[[-11  -2 -39   7  -9  35  18]
 [  0 -24 -21  -9 -14   7  -6]] -11, -6

[0 6 7 8 3 5 3] 0, 3

[2446 3014 9844 2698 6311] 2446, 6311

[-254  846  139  459 -582 -715   77] -254, 77

[27 21 66 80 18 10 34] 27, 34

[6 1 9 1 4 1] 6, 1
---
[[-1.8  0.4 -0.9 -1.3 -1.0 -2.5]
 [-1.3 -2.8  0.1 -2.2 -1.2 -1.4]
 [-1.2  0.1  0.9 -1.6 -2.9  0.6]
 [-2.3 -2.3  1.3 -0.7 -2.2  0.4]
 [ 0.5  1.3 -0.8  0.4 -1.5 -0.5]
 [ 1.0  1.5 -2.3 -2.1  0.0 -1.3]
 [ 0.8  1.0 -2.2 -1.7  0.0 -1.4]
 [-1.2  1.3 -0.4  0.7 -0.2  0.6]
 [ 1.0  1.4  0.6  0.5 -1.6 -1.2]
 [ 0.1 -0.8 -1.7  0.2  0.9 -2.5]
 [-2.7 -2.1 -1.1 -1.6 -2.1  0.6]
 [ 0.0 -2.6  0.5 -1.9 -2.6 -0.6]] -> -1.8

[[-0.02 -0.02  0.12  0.07 -0.16  0.10  0.00  0.02  0.03 -0.22]
 [ 0.00 -0.02  0.08  0.07 -0.16  0.06  0.01  0.02  0.03 -0.17]
 [ 0.08  0.13 -0.11  0.02  0.08  0.08  0.06  0.00  0.02 -0.10]
 [-0.01 -0.06  0.09 -0.03  0.12 -0.08 -0.01  0.04  0.02  0.24]
 [ 0.00 -0.04  0.07  0.07 -0.20  0.04  0.02  0.02  0.03 -0.25]
 [ 0.08  0.13 -0.10  0.05  0.00  0.15  0.02  0.00  0.02 -0.23]
 [ 0.00 -0.03  0.09  0.08 -0.15  0.06  0.03  0.02  0.03 -0.13]
 [ 0.08  0.11 -0.10  0.03  0.05  0.16  0.05  0.00  0.02 -0.05]] -> -0.02

[[ 256.4  -37.7   83.5  121.1  124.7  136.0   85.5   69.2  -15.4  -28.4
   133.2  -77.3  135.9]
 [ 101.3  257.4  -16.8   87.8  118.4  117.8   44.6  163.3  131.5    3.7
   102.3  201.3   25.1]
 [  44.7  197.6  113.8  -49.1  106.2   -0.8  117.4  160.4  188.2  162.4
    49.8  108.4   68.9]
 [ 154.0  107.3  122.0  191.5   -0.4   -9.1  110.7  143.7  171.6   -8.3
    -0.1  220.3   59.8]
 [ 253.9  -28.4  -27.4  105.2   68.8   54.0   -9.3  146.8   81.3   53.8
   175.1  -97.8  181.2]
 [ 107.0  111.0  116.5   66.8   67.6   20.1   76.8   75.7   74.8   98.4
   -17.6  131.2   71.4]
 [ 188.8  142.1  180.6  147.5   93.6   98.1  126.3  157.9   45.4   56.7
    27.0  119.8  -38.3]
 [  67.9  -18.5   92.0  101.9  127.4   45.3  124.9   33.2  108.0   14.7
   149.6 -164.3  117.5]] -> 256.4

[[ -6.8   3.5  -6.5 -12.0 -11.2   3.6   1.2   4.3  10.6  -5.1   3.6  -3.4]
 [  2.6  -3.9  -3.4  -5.6   0.1  -4.1  -3.0   5.1  -0.3   3.5  -1.1   1.0]
 [-16.2  -1.1  -4.0   1.7   7.3   3.8   1.3  -0.4   8.8   7.6  -1.5   9.5]
 [-14.7  -1.5  -3.0   3.8  -1.9  -1.5   2.8   0.6   6.9   1.1   4.6   0.0]
 [ -7.4  -2.8  -4.9 -11.0  -4.3   4.4   5.0   1.8  -9.9   1.6  -2.8   0.0]
 [-15.5  -2.7  -1.1   6.9 -19.5   4.6   4.9   2.4  -6.0  -1.8  -1.7  -8.6]
 [ 12.9  10.2   0.2 -13.4  23.1   7.0   1.3  -4.4  -5.7   2.8  -4.0  -1.8]
 [ 18.6  -0.7  -3.8  -3.8 -11.3  -1.8  -8.2  -6.8   6.0  -0.2  -2.0   6.1]
 [  9.6   6.9  -2.4  -4.9   8.6  -9.4  -0.4   6.3  -5.9  -8.4   2.8
    5.6]] -> -6.8

[[ -6.2   6.1 -12.4 -20.9 -13.6  -8.4]
 [ 11.3 -10.0 -10.7  -5.4  -4.3  -8.4]
 [-10.6   3.7   8.5   5.8   3.2  -8.4]
 [ -8.7   1.6  10.3   7.3   2.2  -8.4]
 [  7.3 -16.0  22.2  25.4   6.4  -8.4]
 [ -2.3  -4.4  11.9   8.7  -0.7  -8.4]
 [ 27.1 -25.5  -4.4  -5.9 -18.2  -8.4]
 [ 17.1 -18.0  -1.1   8.0   1.1  -8.4]
 [-26.4  18.3   6.9  -3.6   0.2  -8.4]
 [  8.5  -4.5 -23.3 -12.4  -0.4  -8.4]
 [-23.1  18.5  -6.7   2.3  18.7  -8.4]] -> -6.2

[[  8.44  10.39   8.03   2.14  -0.46 -22.81  -8.11  14.18   8.91 -21.11
    4.10  12.56]
 [  0.12  -9.52 -10.13   9.49   6.97  -4.69  -3.21  -8.19  -4.33  -3.16
   -7.84  14.46]
 [ 17.57  12.50   2.75  -9.45  -1.50  -9.63 -11.20  -3.93   7.56  -9.54
   -0.52 -11.89]
 [ -3.18   8.76   2.74  12.50   3.01 -15.14  11.73  20.90   7.52  -4.88
   16.01  -7.19]
 [-23.88 -10.07 -10.96  -5.51  -6.08  15.53  -2.54  -7.27  -7.42  -1.42
   -5.54   4.93]] -> 8.44
---
[[ 35 -52   0  45  80]
 [ 39 -40  36  48 -21]
 [ 36  -7  71  25  -2]] result: 80, 36

[ -2 -57 -18 -84] result: -84, -2

[-21  97 -30 -55  21] result: 21, -21

[[-17 -39 -14  27]
 [-36   5  75  72]] result: 27, -36

[ 67  54 -59  95] result: 95, 67

[ 80  31 -97  10  55   3   0] result: 0, 80
